[[104 117 137 134 111]
 [106 106 132 134 113]
 [122 150 134 134 104]] yields 132

[[129 136 154 138 108 132]
 [135 152 108 149 102 120]] yields 108

[[113 125 126 119 127]
 [141 102 148 133 143]
 [152 126 133 136 130]] yields 148

[[137 139 110 134 119 118]
 [125 127 139 106 125 135]] yields 139

[[120 154 124 114 121 143 125]
 [148 113 143 113 130 104 119]
 [115 113 112 125 147 143 134]] yields 143

[[148 145 110 109 146 148 110]
 [109 111 109 110 150 148 145]] yields 109

[[129 136 129 141 129 123]
 [116 140 108 137 135 112]
 [139 118 127 124 147 154]] yields 108

[[130 132 135 128 114 132 148]
 [135 133 133 119 125 125 100]] yields 133

[[145 117 124 137 105]
 [147 154 123 113  99]
 [135 149 114 111 131]] yields 123

[[143 143 115 108]
 [116 131 127 101]
 [104 121 138 119]] yields 127
---
[[130 104 103 134 133 115]
 [136 117 112 135 144 156]
 [139 140 139 109 125 107]] Out: 133

[127 149 143 109 142 124] Out: 142

[[138 126 118 117 130 122]
 [115 133 150 135 122 146]] Out: 130

[122 114  98 129 118 135] Out: 118

[[115 139 131 135 112 124]
 [125 130 109 130 122 117]
 [110 106 121 142 142 103]] Out: 112

[115 117 137 114 100 104] Out: 100

[[123 128 127 129 135 128]
 [119 128 127 128 138 128]
 [116 129 129 129 158 128]] Out: 135

[[118 152 130 105 115 132]
 [138 153 114 135 129 139]] Out: 115

[[131 138 128 125 127 153]
 [122 127 125 143 135 112]] Out: 127

[[116 138 129 147 147 131]
 [119 145 139 140 153 130]] Out: 147
---
[[128 128 142 128 122 127 127]
 [128 129 153 128 142 127 126]
 [127 129 122 128 123 128 128]] ⇒ 142

[[116 118 139 103 113 115]
 [108 119 107 128 114 118]
 [104 117 113 112 112 120]] ⇒ 128

[[138 137 135 137 141 137]
 [119 126 105 135 150 134]
 [119 124 113 137 139 136]] ⇒ 135

[[126  99 109 135 138]
 [104 153 128 129 133]
 [121 136 141  98 117]] ⇒ 128

[[136 116 121 126 110 157 125]
 [122 135 158 129 138 141 123]
 [124 122 128 125 132 122 130]] ⇒ 138

[[110 128 128 131  99 144 125]
 [124 129 127 127 122 140 107]
 [137 128 127 127 147 120 123]] ⇒ 122
---
[125 153 131 141 112 102]: 153
[117 129 133 100]: 129
[134 126 109 105]: 126
[105 135 136 140 130]: 135
[126 104 128 139]: 104
[112 123 124 128 152 133]: 123
[134 125 130 110 149]: 125
[107 157 121 127 127 123]: 157
[129 110 114 153 139 108 120]: 110
[117 129 122 118 112 154]: 129
---
[115 150 147 120 114 140] ==> 140

[117 155 108 150] ==> 117

[[132 109 151 143 135 146]
 [132 129 134 113 128 139]] ==> 143

[100 106 111 110 105 112] ==> 110

[116 110 147 130 158] ==> 130

[131 102 112 101 123 143 137] ==> 131
---
[121 131 133 144 106] result: 131
[142 155 139 112 110 135 136] result: 136
[152 119 135 107 120] result: 120
[115 112 101 119 117] result: 115
[109 143 130 126 127 100 128] result: 127
[146 146 107 118 115] result: 118
[121 108 145 140 101 141 124] result: 124
[104 147 105 119 157] result: 119
[121 136 126 128 103] result: 126
[149 106 127 121 138] result: 127
---
[[136 121 132 125 118 131 104]
 [137 115 147 142 131 136 135]
 [127 142 120 122 123 120 123]] Answer: 127

[[110 106 127 121 126 122 108]
 [129 128 129 127 128 128 127]
 [141 149 131 135 130 136 156]] Answer: 141

[[136 126 133 125]
 [126 135 107 139]
 [132 120 137 108]] Answer: 132

[[145 126 143 135 131]
 [101 141 103 110 144]
 [128 123 121 130 126]] Answer: 128

[[149 132 132 130]
 [152 129 131 131]
 [153 129 131 129]] Answer: 153

[[143 128  99 127 146 120 123]
 [113 123 134 150 118 152 155]
 [126 119 157 139 111 120 107]] Answer: 126
---
[111 139 101 145 128] -> 101
[104 127 149 103 115] -> 149
[145 139 153 146 145] -> 153
[111 133 136 144 104] -> 136
[116 124 129 144 104] -> 129
[139 141 151 125 137] -> 151
---
[130 129 133 139 105 125] gives 133
[122 140 105 133 129] gives 105
[101 144 125 121 148  99] gives 125
[116 113 137 127 158 122 156] gives 137
[123 120 121 100 150 141 124] gives 121
[116 105 127 124 138 123 122] gives 127
[131 105 103 145] gives 103
[151 126 152 147] gives 152
---
[[125 126 128 149 125 128 139]
 [124 113 137 130 138 121 139]
 [125 136 116 137 130 139 123]] >> 125

[[118 100 127 132]
 [148 141 145 132]
 [124 124 114 138]] >> 100

[[118 132 147 104 122]
 [123 140 148 109 115]
 [124 142 148 111 113]] >> 147

[[118 127 107 113 114 115 128]
 [145 111 151 136 102 125 136]
 [102 146 115 128 141 156 123]] >> 114

[[115 106 129 137 135 143]
 [118 107 128 140 140 141]
 [129 112 126 140 126 134]] >> 137

[[128 126 126 128 128 130 132]
 [150 101 141 127 122 123 118]
 [150 105 141 128 124 120 116]] >> 128

[[120 113 155 112]
 [156 134 109 124]
 [147 139 105 141]] >> 113

[[108 117 116 154 124 146]
 [129 128 147 118 139 123]
 [115 112 114 128 114 113]] >> 154

[[122 136 140 150]
 [146 105  98 120]
 [113 112 107 142]] >> 136
